In the rows, 128 means zero.
Rotation paths and how fast each direction turns (degrees per step)
Each turn is a multiple of 5 degrees from 10 to 175, or 0.
Each row of a path follows its step; steps can be skipped.

step 2: [116 135 124 116 127 128 125 128 122 138 142 115 126 149 126 128 136 120
 137 121 121 129 143 134 128 133 129 112 127 129 125 121 126 134 134 135
 133 122 125 138 122 121 140 116 131 135 119 123 134 131 134 116 131 139
 127 125 135 135 112 130 127 137 135 131 137 137]
step 3: [128 136 121 135 135 130 122 116 119 138 128 119 131 138 119 125 121 133
 114 118 118 133 124 131 124 122 136 115 129 126 135 113 121 124 118 126
 138 139 131 125 122 138 127 143 112 127 116 125 127 128 123 125 133 137
 136 122 138 136 130 124 109 130 139 133 126 122]
step 5: [123 126 115 129 135 117 131 125 114 130 132 126 128 133 110 141 131 122
 131 126 132 129 134 126 132 136 124 127 137 114 119 115 119 119 118 129
 132 145 113 137 120 128 120 127 133 133 116 118 139 123 122 131 141 130
 135 114 143 133 129 123 124 124 126 132 129 123]
step 8: [120 123 119 132 130 137 126 140 117 118 134 131 134 126 123 126 113 141
 112 122 126 130 122 128 123 137 121 135 121 140 116 124 126 115 120 133
 138 132 134 128 132 139 118 128 107 129 107 117 127 123 126 132 133 132
 127 118 136 128 132 128 124 133 123 127 125 124]
step 10: [110 137 134 123 141 121 127 141 126 131 137 135 132 135 121 137 122 121
 118 126 138 129 120 126 113 132 120 134 132 123 128 124 133 124 118 125
 126 123 131 137 124 137 108 119 126 132 123 120 137 131 130 130 118 136
 132 122 154 139 129 128 133 135 126 131 126 131]
step 11: [128 133 123 133 141 137 132 126 131 132 130 119 132 130 133 131 130 156
 100 140 140 136 124 134 123 130 133 137 127 130 124 139 131 134 120 128
 129 130 128 123 131 127 132 133 131 133 121 127 121 128 140 122 119 133
 128 124 129 141 130 124 138 139 131 124 112 127]
step 12: [128 129 115 117 142 133 132 131 131 125 133 130 132 140 120 137 122 127
 134 126 139 133 133 130 109 124 121 124 135 133 111 139 141 130 118 136
 119 126 136 131 131 135 123 127 135 139 118 123 135 137 137 130 130 128
 118 140 136 129 111 120 133 129 115 118 131 121]
step 14: [122 141 133 118 142 135 117 119 135 135 128 125 137 134 127 132 131 123
 122 120 123 135 130 127 118 134 124 115 131 130 127 133 133 130 129 139
 123 125 135 124 129 115 144 123 129 151 124 123 140 133 141 120 117 136
 123 132 122 134 112 132 137 134 132 139 125 130]
step 16: [126 138 115 128 131 125 126 118 123 135 124 120 135 137 136 130 120 147
 121 131 128 134 130 113 132 131 149 118 126 123 118 132 127 133 118 143
 133 126 138 124 139 125 141 142 125 137 125 121 136 129 133 126 124 133
 122 123 126 130 117 124 111 129 135 133 122 122]
step 17: [136 133 122 134 133 120 120 126 128 140 132 122 124 144 114 134 134 116
 144 118 132 131 134 133 132 132 126 126 140 113 122 131 138 134 121 137
 130 139 128 139 122 130 131 141 134 139 110 122 140 125 138 128 136 126
 134 130 132 135 116 134 120 124 120 126 131 137]
step 18: [120 129 115 132 134 114 116 123 123 143 133 111 137 128 130 133 134 136
 121 139 130 132 132 129 118 141 135 123 129 119 133 111 118 115 128 131
 139 132 134 135 134 120 135 120 117 147 122 131 127 119 123 130 133 139
 135 122 136 129 131 132 118 122 131 127 129 127]
Directions:
[131 131 133 133 127 128 131 133 128 128 132 129 129 129 128 128 128 130
 130 128 124 128 125 132 127 129 126 130 128 131 127 128 129 128 127 130
 127 129 129 128 130 129 129 129 129 125 127 129 127 124 129 127 127 127
 130 128 129 130 127 129 126 125 126 128 131 132] => 160
[130 125 131 125 124 127 130 129 129 127 129 131 132 128 127 129 126 130
 124 127 133 128 128 130 128 128 125 130 131 130 128 126 127 129 126 128
 129 125 130 129 129 127 124 126 128 125 128 126 129 128 127 128 130 129
 127 127 127 128 130 130 131 128 125 128 123 128] => 25
[129 128 129 127 129 126 127 129 125 127 129 125 129 129 128 125 130 128
 128 129 125 129 127 131 129 129 123 126 126 129 130 126 126 128 129 129
 126 125 127 127 128 128 126 129 122 131 127 130 125 129 129 128 132 127
 124 133 127 128 126 131 128 130 126 128 128 125] => 65
[129 125 128 127 128 127 129 130 129 131 124 130 128 130 124 127 126 128
 128 127 127 127 127 126 123 129 127 129 123 127 129 127 130 128 128 127
 128 128 129 127 127 128 130 132 129 129 130 133 132 125 132 122 131 127
 128 129 127 128 130 129 130 128 128 124 129 128] => 135
[126 128 126 130 128 131 128 128 130 129 128 125 131 128 128 127 130 129
 131 126 129 132 127 126 126 125 128 129 129 132 129 128 130 129 127 129
 127 123 127 128 128 127 130 131 130 130 133 126 128 130 126 128 128 127
 128 128 126 135 128 127 127 129 124 129 129 128] => 25
[127 128 130 127 127 130 127 127 129 128 129 128 129 129 127 127 128 130
 133 126 127 129 132 127 126 132 124 127 128 129 128 132 127 129 127 127
 130 129 128 127 129 131 127 125 122 126 129 129 131 126 128 130 126 127
 128 126 122 132 128 126 129 127 132 130 128 126] => 55
[126 129 126 133 127 128 128 129 126 130 131 132 132 128 129 128 127 129
 129 129 131 125 130 128 129 128 129 124 125 125 128 127 127 124 127 125
 128 124 128 127 124 125 127 128 125 126 127 126 128 129 130 127 128 129
 128 129 129 130 129 126 131 124 127 127 130 126] => 140
